Look-ups in named tables: a row name and a column name give one cell, copied from the table.

Table sesozoz
|  | guf | nev | kon | bura | bak | tik | vorozut |
|---|---|---|---|---|---|---|---|
| momemem | 56.27 | 63.49 | 60.44 | 40.76 | 31.54 | 37.71 | 52.34 |
| tef | 64.69 | 85.58 | 68.60 | 50.45 | 14.30 | 1.01 | 13.53 |
| zon | 72.95 | 19.07 | 75.34 | 24.37 | 57.64 | 58.65 | 81.94 |
| sufun | 69.33 | 66.93 | 69.75 | 14.98 | 20.77 | 38.96 | 51.34 |
| rad | 49.57 | 30.89 | 43.08 | 43.62 | 43.50 | 50.82 | 28.12 |
| ketaf | 79.33 | 29.07 | 61.50 | 28.31 | 38.64 | 48.77 | 68.76 |
| kedu | 37.16 | 55.58 | 41.53 | 79.75 | 61.19 | 47.22 | 25.47 |
| kopim | 30.09 | 64.24 | 42.47 | 51.08 | 63.45 | 55.95 | 35.90 |
| bim | 38.81 | 26.05 | 29.18 | 48.28 | 45.76 | 60.81 | 42.74 |

bura of zon: 24.37
guf of tef: 64.69
bak of ketaf: 38.64
nev of ketaf: 29.07
tik of kedu: 47.22
guf of ketaf: 79.33
vorozut of tef: 13.53
kon of kedu: 41.53
vorozut of bim: 42.74
tik of zon: 58.65
bura of momemem: 40.76
vorozut of rad: 28.12
bak of zon: 57.64
tik of sufun: 38.96
bura of rad: 43.62
tik of kopim: 55.95
guf of kopim: 30.09

zesazi =
columns: kuz, rop, gelos, vukis, ledani, fakobo
lovopo: [185, 176, 106, 138, 92, 91]
sireg: [134, 127, 160, 103, 201, 39]
vab: [109, 151, 160, 120, 147, 143]
nitu: [109, 127, 178, 85, 201, 91]
kig: [134, 200, 178, 138, 74, 221]
nutagib: [34, 4, 214, 156, 147, 117]
vasavep: [84, 151, 142, 174, 165, 195]
podut: [109, 102, 196, 138, 110, 65]
feg: [84, 151, 142, 85, 110, 143]
pizogaf: [185, 127, 178, 120, 110, 169]
vugud: [160, 127, 124, 156, 129, 169]
ziv: [134, 78, 142, 85, 147, 169]
fuviv: [210, 151, 88, 209, 147, 169]

What is the fakobo of nitu in zesazi?
91
What is the kuz of vab in zesazi?
109
What is the rop of podut in zesazi?
102
What is the gelos of vasavep in zesazi?
142
What is the rop of feg in zesazi?
151
What is the gelos of vugud in zesazi?
124
What is the gelos of kig in zesazi?
178
What is the rop of pizogaf in zesazi?
127
What is the gelos of fuviv in zesazi?
88
What is the vukis of vugud in zesazi?
156
What is the vukis of vasavep in zesazi?
174
What is the ledani of fuviv in zesazi?
147
What is the vukis of pizogaf in zesazi?
120
What is the kuz of fuviv in zesazi?
210
What is the gelos of podut in zesazi?
196
What is the vukis of lovopo in zesazi?
138
What is the ledani of vugud in zesazi?
129
What is the fakobo of ziv in zesazi?
169
What is the fakobo of nutagib in zesazi?
117

tetiva:
,nevukof,kud,zabalu,mugitaz,gumezek,ligo,nat
lipin,2.183,-2.550,-0.262,-1.130,-6.753,-5.309,1.310
tebevi,-3.142,-4.271,5.626,0.492,-2.833,-5.580,-2.867
rinap,-0.289,-4.084,0.403,2.367,-4.150,-5.267,-0.437
gef,2.633,1.887,-2.289,1.109,-6.339,-1.967,1.464

tebevi, nevukof: -3.142
gef, gumezek: -6.339
tebevi, kud: -4.271
gef, ligo: -1.967
rinap, mugitaz: 2.367
tebevi, nat: -2.867
lipin, mugitaz: -1.130
tebevi, zabalu: 5.626
rinap, kud: -4.084
rinap, ligo: -5.267
lipin, nevukof: 2.183
Which row has the largest gumezek? tebevi

gis
|  | fefeda | zesag |
|---|---|---|
| gufoma | 53.8 | 75.4 |
| bon | 34.7 | 7.6 |
| tif | 29.9 | 7.0 |
| molum | 59.1 | 85.8 |
| gos | 79.4 | 42.3 |

fefeda of tif = 29.9
fefeda of bon = 34.7
zesag of bon = 7.6
zesag of tif = 7.0
zesag of molum = 85.8
fefeda of gufoma = 53.8
zesag of gufoma = 75.4
fefeda of gos = 79.4
fefeda of molum = 59.1
zesag of gos = 42.3

Table parumup
,begi,zak,nog
biluz,171,155,191
redulu,106,55,105
zame,92,107,98
moleg,97,21,123
buga,29,150,106
fisafal,123,73,93
nasoper,124,192,158
nop,96,71,90
zumi,123,101,127

buga, zak => 150
zumi, zak => 101
buga, nog => 106
moleg, begi => 97
biluz, zak => 155
redulu, nog => 105
redulu, begi => 106
fisafal, begi => 123
nasoper, begi => 124
zumi, nog => 127
buga, begi => 29
nop, zak => 71
redulu, zak => 55
fisafal, nog => 93
biluz, begi => 171
Row with the largest zak: nasoper

nureli =
	lapi	modelo	visusuk	papida	nefotes	kuroni	fevim
som	32464	62237	52060	70594	54777	53553	29770
dobuz	44788	46344	95613	45875	84876	8736	23346
vanapa	38050	35044	20579	72411	29613	45866	43737
doten	78316	27911	50409	2151	34447	26145	64783
pozo	40206	46832	66683	38804	57921	47959	41458
vebate	51033	43872	34707	46704	46050	67534	51574

What is the visusuk of som in nureli? 52060
What is the papida of som in nureli? 70594
What is the fevim of vanapa in nureli? 43737
What is the modelo of vebate in nureli? 43872
What is the nefotes of doten in nureli? 34447
What is the lapi of dobuz in nureli? 44788
What is the modelo of vanapa in nureli? 35044
What is the nefotes of vanapa in nureli? 29613
What is the modelo of dobuz in nureli? 46344
What is the modelo of som in nureli? 62237
What is the fevim of pozo in nureli? 41458
What is the visusuk of pozo in nureli? 66683
What is the modelo of doten in nureli? 27911
What is the fevim of som in nureli? 29770
What is the nefotes of dobuz in nureli? 84876
What is the kuroni of vebate in nureli? 67534
What is the visusuk of vanapa in nureli? 20579
Which row has the largest nefotes? dobuz

